Z: rows in 3 groups, each row roughly a mix of its group's directions (one row in no group):
Z (95 x 10):
[[  4.8  22.4 -22.9  -4.7  25.6   7.3   2.2 -20.9  32.2 -34.3]
 [ 27.2  24.3 -44.5  -4.9  31.6  -0.6   8.1   3.6   4.3   0.6]
 [ 18.0  11.6  47.3  -0.9  11.2  29.0 -22.6   6.6  -5.5 -13.6]
 [-22.6  16.2 -29.7  -5.6  19.2  17.4 -15.2  23.7  16.3  31.9]
 [ 30.4  15.9 -47.5  -4.0  19.1  -9.8  -2.0   5.3   5.2  21.7]
 [-29.8  32.1  13.8  -1.8 -22.7  21.9   2.9 -14.9  33.0   0.2]
 [-20.7  17.9 -15.1 -19.1  11.3  21.1  -8.2  14.6  -4.9  47.1]
 [ 23.4   6.1  44.1   0.5  24.4  26.3 -23.4   6.3  -5.3  -2.5]
 [ -5.7  17.4  21.0   4.3  25.5  11.4  31.3   6.7 -20.6 -37.6]
 [ 17.0   6.2  51.7   1.7   1.4  26.9 -19.8  -1.6  -7.4 -15.9]
 [ 11.2   9.9  21.3  -0.7  33.9  24.5  31.3   0.6 -10.5 -30.3]
 [ 27.7 -36.8  -3.7  -7.0  26.7 -18.6  -4.5  18.7 -28.4   4.2]
 [ 23.2  -2.7  52.4   0.0  11.1  17.3 -18.6   7.1 -17.8   2.8]
 [ 24.5  -6.6 -36.2  -1.0   4.7  -7.9  -6.6   6.0  21.5  43.1]
 [ 36.6 -33.6 -17.9  -3.8  31.9  -3.4   5.4  16.4 -15.5   7.8]
 [-10.8  26.6   1.4   4.0  25.0   8.0  26.8   7.1 -15.3 -43.5]
 [-13.1 -16.0  45.8   3.3 -21.2  20.3   2.2  -7.9 -23.4 -20.5]
 [ -4.9 -22.6 -19.6   2.8 -38.3 -13.0 -20.6  -4.4   7.4  37.1]
 [-23.8 -15.3  21.9  13.5 -39.4  17.8   1.1  -0.3 -29.2 -16.0]
 [ 27.2 -33.1  -7.9   3.9  16.4 -19.3   3.7  20.6 -35.6  13.0]
 [-29.9  36.6   9.6   0.0 -21.3  14.5   3.1 -19.6  31.5  -7.5]
 [ 23.2  17.0  49.1  -6.9   7.8  26.9 -16.3   6.1   4.0  -7.0]
 [ 26.4  -0.4  47.3   3.0  19.9  21.1 -18.9  -0.7  -3.5 -16.8]
 [-23.9   1.4 -28.3  -4.3  30.1  19.7 -19.3  21.2  16.5  25.7]
 [ -2.6 -19.1  21.7   6.3 -21.2   2.9   4.0  25.1 -26.6  41.7]
 [ 31.9   0.9  56.2   0.6   1.0   8.7 -10.6   5.7  -1.5  -5.8]
 [ 23.0  -4.7 -30.6  -0.9  31.7  -3.1 -12.5 -11.0   2.2 -40.6]
 [ -7.9  20.0 -21.4  -5.5  32.5   9.3 -17.2  34.3  -7.6  28.5]
 [ 21.6  22.4 -29.2   1.7   2.2  45.1  -3.5  10.1  -9.4  19.1]
 [ -9.5   0.2  16.0   6.7 -23.6   4.2   8.6  22.1  -7.1  53.4]
 [ 28.0   3.7 -47.7  14.8  25.3   9.9  -8.7  -1.3   3.3 -17.8]
 [-12.7  21.6   4.3  -5.4  39.3  -2.0  26.4  -2.3  13.1 -36.6]
 [-17.4  -2.1  29.4 -10.3 -19.4 -21.5  -1.9  16.7  -5.1  44.8]
 [  9.4  14.2  12.2   3.1  38.4  16.1  38.6   9.1 -10.3 -23.8]
 [-29.2  15.7  19.3  -2.7 -38.6  -1.6   2.2  -3.2  15.4  34.7]
 [ -3.9  16.3  15.9  -2.7  37.2  11.6  31.4  -0.3   0.3 -37.3]
 [ 20.9  -8.2  41.7  21.5  20.1  19.3 -28.9  -4.5  -8.0  -5.9]
 [ 16.4  -1.6  53.6  -4.5   7.0  24.3 -19.5   3.9 -13.0   8.2]
 [ 12.6  13.2 -45.6  -6.5  21.1 -20.0  -1.8   1.9  27.2  19.6]
 [ 27.6  -3.2  52.5  -0.5   9.9  20.3 -12.0 -12.1   0.1 -10.4]
 [ 31.9 -36.7 -14.5  -5.0  25.9 -18.8  -2.8  13.3 -24.9   2.2]
 [ 15.8  -7.6   8.8  11.2 -29.3 -23.9  22.3 -29.6  -0.2 -33.4]
 [-33.1  31.8  15.3  -4.2 -25.0  13.9  -9.7 -15.6  30.1  -4.0]
 [ -4.7 -17.8  23.0   2.7 -21.4  -3.0   6.8  23.2 -22.2  44.9]
 [  2.1   6.1  40.2   2.0  32.2  19.9  24.4   9.8  -2.1 -25.4]
 [ 17.9   7.1  47.4  -8.1  16.9  32.2 -20.1   1.9  -0.1   3.8]
 [  6.6 -20.3  13.5   5.6  -9.4  -3.6  12.2  27.5 -26.0  45.6]
 [ 28.0  -4.9  52.7   8.7   3.9   7.3 -14.7  -1.3 -20.4   8.1]
 [ 33.4   5.1  44.1  -4.9  17.6   7.0  -8.7  14.0  -4.9 -25.9]
 [ 31.0  -2.2  32.3   9.9  -9.7 -18.4   6.3  -0.3 -14.6 -40.5]
 [-30.0  -9.3  41.8   3.1 -17.2   8.0   7.2  -8.5 -16.3 -30.6]
 [-11.4  14.0  16.1   2.3  28.9  15.1  33.0   2.1  -4.3 -40.8]
 [-30.8  37.2  16.6   2.4 -21.9  15.7  12.9 -12.7  27.6   3.3]
 [ 16.8   1.4  49.0   4.6  10.5  28.7 -22.1  -9.2 -14.9   0.0]
 [ 22.1  19.5 -49.1  -2.8  20.6 -17.3   5.0   7.1   5.2  17.8]
 [ 33.7   1.3  49.0   5.8  14.2  10.7 -14.4   2.7  -0.8 -18.1]
 [-30.3  31.4  10.7   7.4 -33.8  21.2   1.8 -10.6  23.4  10.1]
 [-30.0  37.5   6.4   6.8 -27.0  17.5   2.7 -14.7  27.9   2.1]
 [ -2.5 -25.3 -14.4   6.0 -34.0 -13.7 -12.2   1.9   6.2  44.9]
 [-17.3  -8.4  42.8   7.4 -18.9  16.1   7.3  -1.6 -29.7 -24.9]
 [-10.2  -8.0  27.3   5.1 -22.1  -9.9  23.5  16.8 -21.9  39.9]
 [-23.5 -16.7 -43.8  -5.3  -9.1 -22.2  20.5  -7.8   2.3  24.3]
 [ 21.8   5.9  47.8  -4.7  13.8  16.9 -18.4  19.5 -14.0 -15.1]
 [-20.1   6.6  13.5   9.6 -39.2 -22.1  19.9  -0.6 -12.6  33.7]
 [ -9.7  -6.4  31.7   1.4 -14.4  -9.4  21.1  21.1 -19.4  41.6]
 [ -8.0  19.6  16.0   8.0  29.1  23.9  18.7  17.1  -0.8 -40.1]
 [-19.9  -2.7 -47.3  -6.6 -15.6 -27.6  23.9   4.7   6.6  10.5]
 [ -7.8   9.9  25.1  -3.3  25.9  19.5  25.0  -7.0  -3.7 -43.5]
 [-24.3 -21.5  45.6  -6.0 -18.7   5.3   1.0 -23.2  -2.1 -18.4]
 [-32.4  29.1 -16.3 -17.9   4.1  34.3 -15.7  17.2  -7.6  12.7]
 [-28.7  34.7  11.1   0.6 -21.3  24.2   0.3 -13.1  32.8   0.2]
 [ 26.4 -13.7  27.0  10.4 -15.6 -13.1  15.5 -36.4   0.4 -27.0]
 [ -3.0  21.3 -15.4  -7.4  25.6  12.1 -15.4  37.0  31.6  16.5]
 [ 16.4   2.7 -46.1   1.3   9.7 -16.1   3.4   9.1  18.5  35.3]
 [ 28.7   7.0  45.7  -1.7  24.1  21.7 -18.5   5.1  -3.2  -6.5]
 [ 21.6  28.0 -31.3 -11.5  28.6 -30.1 -11.0   4.8   8.2  11.7]
 [ 31.9   7.8  48.1   1.6  16.4  12.8 -16.3  12.2  -5.6 -12.4]
 [ -6.3  17.7  26.2  -3.2  35.2  11.3  20.0   2.5   2.8 -40.1]
 [  7.1 -19.3  -7.0   2.9 -33.9 -14.1 -26.1   3.0  -3.9  43.6]
 [ 28.8 -45.6  -2.1  -7.5  20.2  -5.2  -5.8  13.1 -28.3  -5.4]
 [ 31.8  -5.1  38.9   5.2  35.3  11.4 -18.8   7.5  -8.1  -2.1]
 [ -5.8  15.2  16.0  -1.1  30.6  15.1  31.4  -2.3  -6.9 -41.3]
 [-12.5  -5.4  17.9   6.9 -34.6  -7.7  30.7   3.5 -12.7  38.8]
 [ 24.3 -15.6  37.1  27.6 -10.8  -7.5  -6.0 -21.7 -12.1 -25.3]
 [-31.8  -5.1  42.7   2.2 -14.4   5.2   4.5  -6.8 -14.2 -32.7]
 [-12.5 -19.4  29.5  -8.0 -30.8  -8.4  22.0   3.4  -9.3  37.0]
 [-17.6  -5.3  48.2   9.3 -13.5  11.5   7.2   7.0 -28.3 -21.6]
 [ -2.3  18.7   4.5  -3.8  37.3  11.0  32.3  -4.0   0.2 -38.4]
 [ 29.9   2.4  38.1  -4.1  31.6  11.4 -15.2  16.9  -7.3 -19.1]
 [  3.5   5.2 -13.7  -2.4  16.9  11.2 -36.1 -11.0   7.1 -48.1]
 [-33.5  34.1  13.0  -3.8 -25.6   6.7  -5.0 -17.4  30.6  -1.8]
 [ 29.3 -16.8 -20.9  -3.0  37.1  22.4  -6.8   0.6   2.4 -30.2]
 [ 20.8 -14.4  43.7  -3.7 -20.5  -9.1   9.9  -8.8 -17.3 -29.8]
 [ 27.0   6.2  49.4   3.7  14.0  16.9 -20.6  11.2  -9.1  -9.9]
 [ -3.4 -16.9  18.8  -4.5 -20.4 -12.1  34.1   6.3  -7.8  44.0]]

which group is each row in? (one row of each group first):
[-19.9  -6.2 -46.9  -1.6 -11.6 -28.6  17.5  14.9  17.6   3.0]	W
[ 29.4 -40.9  -7.6  -5.4  22.4 -16.7   2.8   7.6 -29.9  -8.7]	H
[-27.8 -13.0  49.4   3.5 -15.6  12.7  -3.0  -3.2  -4.7 -24.2]	K

[ 12.9  11.4  48.5   1.7  -0.6  27.5 -22.5   8.4  -4.8 -20.6]	W
[ -7.4 -20.4  32.9  -4.5 -16.3 -15.7  17.5  16.3 -24.2  34.6]	H
[ -0.3 -14.5 -26.4   2.2 -29.2 -19.8 -22.3   1.0  10.8  40.8]	K
[ 29.4 -19.1  39.9  15.3 -17.7 -11.8   6.5 -24.6  10.0 -13.2]	W
[ -2.7  12.6  15.0  10.6  33.0  22.7  34.3  19.8  -1.5 -27.4]	K
[-24.8  17.7 -33.8  -9.3  14.5  20.9 -10.1  12.7  30.9  20.3]	W
[-20.2  -3.6  29.5   0.8 -32.2 -12.1  -6.2  15.7 -17.5  37.0]	H
[-17.7   2.4  43.8  -1.6  -7.9  10.9  -2.2  -8.0 -22.8 -37.7]	K
